In the rows, 128 means zero.
Turns in one plane each, and the order they were made in; the first pair answered
zavi (before -> after):
[141 120 205 124 146  99 142  81 110 104  89 132 132  88 123 128 104 149
 163 131 123 119 186 137]  ->  [ 90 180 163 125 174 110 126 175 150 147 117 154 146 132 175 122 105 134
 108  67 138 136 131 112]
[ 99 233  86 159 128 117 143 226 141 118  83 103 167 125 147 136  95  66
  84 137 156 143 133 155]  ->  [140 165 146 143 138 124 138  74 105  52  64  93 144  57  97 135 132 127
 160 178 112 122 213 188]
[133 100 164 109 129 115 109 170 158 148 114 173 131  93 142 117  49 135
 167  80 146 124 118 141]  ->  [143  86 172 111 125 111 111 153 149 139 107 166 128  85 132 117  50 143
 175  91 143 122 134 145]
til (before -> after):
[130  96 102 161  82 148 124 122 109 157 135 139  93 162 143 116 159 119
 104 149 119 166 154 132]  ->  [121 104  99 158  99 153 113 126 119 161 139 148  91 166 148 111 161 129
 101 133 115 167 150 128]
[116 131 145 111 132 125 113 134 145 155 127 167 139 129 155 116 105 141
 121  87 130 135 160 142]  ->  [132 118 159 112 113 116 124 129 136 152 119 159 141 124 136 116  90 133
 132 104 138 128 169 147]
[138 135 101 133 118 143 127 141 103 123 137  94 128 153 138 148 165 118
 112 158 138 124  98 134]  ->  [123 144 104 127 137 148 114 149 121 127 144 108 129 156 153 141 173 127
 105 130 133 128  94 131]
[121 147 118 174 123 132 137 131  76  98 121 153 114 144 106 168 125 131
  93 126 151 136 142 104]  ->  [114 153 111 173 131 136 131 133  82 100 126 158 113 144 113 165 133 135
  89 112 151 137 138 102]
rame (before -> after):
[155 117 133 123  92 105 137 181 134 166 139 125 142 159 139 116  85  81
 100 138 148 141 114 116]  ->  [170 117 126 129  85 113 156 129  94 127 108  99 134 129 108 135  93  92
 128 186 143 120 136 132]
[163  77 141 129  95 128 133  98  89 136 150  83 122 136 115 106 159 155
 142 131  94 126 139 124]  ->  [135  98 171 120 141 128 126  91 102 112 125 121 128 106 110  95 143 172
 160 102  97 113 167 147]
[105 152 135 143 140 122 117 101  98 113 104 100  96 106 125 148 138 128
 138 115 127  99 124 125]  ->  [ 89 158 146 136 158 118 108 131 123 131 115 123 102 117 143 136 134 124
 124  82 128 110 121 120]
Now pairs of rows:
Between the rows of a pair lie 2 to 3 turns.
[107 177 122 118 134 150 167 108  65 111 126 113 111  96 103 166 146 138
 135 126 146 103  93 135]  ->  [ 92 180 124 111 150 151 142 147 106 149 156 136 117 122 135 149 151 136
 109  75 145 129  69 114] | til, til, rame
[121 123 107 116 129 159 101  94 125 123 153 124 103 120 139 142 165 156
 117 123 103 145 126 115]  ->  [146 109 115 120 102 149 120  82 108 116 145 111 102 115 119 146 148 148
 130 149 107 141 137 122] | zavi, zavi
[122 131  63 141 131 155 138 115 113 139 170  94 153 165 131 117 137 162
  81 120 133  91 145 103]  ->  [104 139  76 136 154 151 129 130 132 143 173 120 163 162 134 108 129 165
  76  89 134  92 148 107] | rame, rame, rame
[110 137 125 122 151 106 118 161 159 191 149 169 150 134 157 103 100 135
  98  81 102 140 109  95]  ->  [146 131 108 137 123 120 159  66  79 119  98 119 129  83 102 137 116 151
 152 175  98  98 148 127] | rame, rame
[ 76 242  61 115 186 188 164 131 102  75  78 123  97 125 127 136 148 149
 119 129 121 104 107 152]  ->  [ 79 231 122 107 181 148 174 189 123  84  60 163 126 117 116 117  69 111
 130 111 156  98 129 173] | zavi, rame, til
[195 104 144 116 107 127 184 151 106  90 118 102 134 110  85 121  94  89
 157 162 125 158 148 124]  ->  [175 143  69 125 117 168 177 148 102  99 140  75 116 136 114 137 158 113
 124 153 107 164 101  95] | til, til
[104 147 116 122 134 169 125 104 119 115 140 132 121 123 144 138 151 157
 108 128 108 119 130 119]  ->  [121 150 126 132 104 144 159 138 102 118 114 125 134 119 125 139  95 113
 114 157 142 106 136 131] | til, zavi, rame
[105 141 174 105 192 158 103  88 133  92  97 165 130  77 104 135 122 192
 151 108 128 124 190 168]  ->  [146 117 178 118 133 134 134  95 100  92  76 136 137  78  77 146  81 152
 165 162 155 112 203 175] | zavi, zavi
[122  93 125 133 111 132 148 136 143 127 144 147 126 146 146 125 158 148
 154 146 114 176 110 124]  ->  [107 124 121 136 114 127 160 176 146 132 126 160 136 144 142 123 128 130
 152 141 137 167 107 134] | rame, rame, zavi
[135 168 108 130 121 114 177 192 115 131 103 137 176 140 102 149  80  91
 140 185 163  93 128 129]  ->  [153 134 140 119 138 124 167 103 100  98  94 140 161 100  82 145 110 132
 180 197 136  82 167 143] | zavi, zavi, zavi
[164  80 139 130  93 111 129 108 116 146 150 110 128 133 129 126 119 122
 133 158 121 142 136 132]  ->  [152  96 125 132  89 113 132 145 128 165 156 111 132 151 142 128 111 106
 113 142 132 148 114 122] | zavi, zavi
[139 126 146 135 123 147 128 117  92  98 119 128 111 126 135 172 155 140
 126 139 119 127 142 120]  ->  [127 126 156 131 135 144 115 159 120 128 142 150 118 145 160 159 150 133
 107 103 121 142 127 111] | rame, rame
[ 92 195  95 122 162 149 145 132 133 124 106 147 124 117 115 147 135 128
 123 109 133 112 153 136]  ->  [122 171  61 138 120 150 157 134 117 152 128 105 116 150 123 159 146 118
 103 139 131 128 119 112] | rame, rame
